Each row has a name. Each piece below is followed by the name of the row it came from, unless a question asks for something else. Each question is about the rows just above it.

[-30 -20  42 -23  -7 -45   8  17 -16  17  -6  45   7  -4  15 -30  16   1
  19  17   0   4  32  14 -11  10  29 -20 -12   0   6  -5  -3 -28  30 -13
 -16 -23] = q347
[-32  30 -35  33  16  56   9  -8  26  -8  16 -38   2  13  -7  41  -8   9
 -11  -8   9   5 -25  -6  20  -1 -21  31  21   9   3  14  13 -30 -22  22
  26  34] = q66
[-29 -19  42 -22  -6 -43   9  17 -15  17  -5  44   7  -3  15 -29  16   1
  19  17   1   4  32  15 -10  10  29 -19 -11   1   7  -4  -3 -26  30 -12
 -16 -22] = q174
[-30  29   6 -28   8  45  19  -3  10  17 -16 -20 -20  17   1 -13  31  -6
 -23 -11 -23  17  -4  -7   4  32  -5   0  16 -16   0  14 -45   7 -12 -30
  42  15] = q511
[ 41  30 -35  33  16  57   1  -9  26  -8  16 -38   2  14  -6  41  -8   8
 -11  -8   9   5 -25  -6  20  -1 -21  31  22   9   3  14  13  38 -22  23
  27  34] = q488
[ 42  30 -35  34  17  57   1  -8  26  -8  16 -38   2  13  -7  41  -8   9
 -11  -8   9   6 -25  -6  21  -1 -21  31  22  10   3  14  13  39 -22  23
  27  34] = q441
Which row holds these entries in another order? [ 34  27  23 -22  39  13  14   3  10  22  31 -21  -1  21  -6 -25   6   9
  -8 -11   9  -8  41  -7  13   2 -38  16  -8  26  -8   1  57  17  34 -35
  30  42]
q441
[-23 -30 -20  42 -23  -7 -45   8  17 -16  17  -6  45   7  -4  15 -30  16
   1  19  17   0   4  32  14 -11  10  29 -20 -12   0   6  -5  -3 -28  30
 -13 -16] is which row reordered?
q347
[ 32  14  42  17  -4  30  15 -45 -28  16 -12   8 -30  29  10   7 -30 -20
   6   0 -23 -13 -20 -23  17  45  -5 -11   0  -6   1  -7  -3 -16  19 -16
  17   4] is which row reordered?
q347
[-29 -19  42 -22  -6 -43   9  17 -15  17  -5  44   7  -3  15 -29  16   1
  19  17   1   4  32  15 -10  10  29 -19 -11   1   7  -4  -3 -26  30 -12
 -16 -22] is in which row?
q174

[ 14  -7  20  17 -36  11  -1   3 -36 -17  43] = q511
[-13 -43 -17  34 -39 -22 -21  24  26  30   9] = q199
[  7  -8   8  -3   6  -5 -12  10  14  -9   1] = q488
[-36  14 -36   3  43  11  -7 -17  17  19  -1] = q441
[  7  -8   8  -3   6  26 -22 -21  24  -9   1] = q807
[ 30 -13  24 -43 -39  34 -17   9  27 -21 -22] = q561
Put [  1  -9  14  10 -12  -5   6  -3   8  -8   7] back in order: which row is it?
q488
Put [  1  -9  24 -21 -22  26   6  -3   8  -8   7] back in order: which row is it?
q807
[ 34 -39 -22 -21  24  26  30   9 -13 -43 -17] is which row reordered?
q199
[-17  34] is in which row?
q199
[ -1  19  17 -17  -7  11  43   3 -36  14 -36] is which row reordered?
q441
[-22 -21  24  26] is in which row?
q199

[ 31  11 -26  11  46 -16  14 -10] -> q807
[ 41 -31  33  11  55  -3  33  54] -> q813
[  5  12 -52 -34  -7  -3 -45   0] -> q441
[-10  50   0 -55  22 -19  44 -11] -> q571
[ 56  25  34 -18   5  54 -46  -5] -> q347
[-13  21  33  11  -5   9 -56  20] -> q454
[ -9  31  46 -26  11 -16  11  14] -> q511
which: [-13  21  33  11  -5   9 -56  20]
q454
[-13  21  33  11  -5   9 -56] is in which row?
q454
Where do [21 33 11 -5] appear?
q454
[-10  14 -16  46  11 -26  11  31] is which row reordered?
q807

[-48  31 -32  33] = q174
[-16  16 -16  21] = q199
[ 31 -32  34 -48] = q454
Put [-48  31 -32  34] back in order: which row is it?
q454
Where do [-32  34] appear?
q454
which: [-32  34 -48]
q454
Put [ 21 -16  16 -16] back in order: which row is it?
q199
[ 31  34 -32 -48] is which row reordered?
q454

[ 42 -41  41 -44 -52 -45] : q441
[ 45  41  44  51 -39 -36] : q488
[-41 -45  42  40 -44 -52] : q571
[-52  42 -45 -45 -41  40] : q347
Which row holds these entries in another order? [ 40 -52  42 -45 -44 -41]
q571
Which row holds these entries in another order? [-52  40 -45  42 -41 -45]
q347
Which row holds these entries in another order? [-52 -45 -45 -41  40  42]
q347
Which row holds these entries in another order? [-45 -52 -44  41 -41  42]
q441
[-52 -44  40  42 -45 -41] is which row reordered?
q571
[42 40] is in which row?
q571

[ -5  46  12 -18] = q347
[ -6  52  13 -19] = q174
[-15 -60  21   8] = q454
[ -6  56  14 -21] = q571
[ -6  51  13 -18] = q813
[  6 -55 -14  20] = q441
[  7 -55 -13  20] = q66
[-51   6 -14  21] = q511
[ -4  46  12 -18] = q199
[  7 -60 -15  21] = q807
Which row holds these entries in another order? [-19  -6  13  52]
q174
Which row holds these entries in another order? [-60  21   8 -15]
q454
Put [-60 -15  21   7] back in order: which row is it?
q807
Put [-18  -5  46  12] back in order: which row is it?
q347
which: [-4 46]
q199

[ 22 -14  28 -14  21]  q347
[-14 -14  27  22  21]  q488
[ 22 -14  14 -14  21]  q441
Which row holds these entries in another order? [ 21 -14  28 -14  22]
q347
which: [-14  27  22  21]
q488
which: [ 22 -14  28]
q347
which: [-14 -14  27]
q488
which: [ 22 -14  14 -14  21]
q441

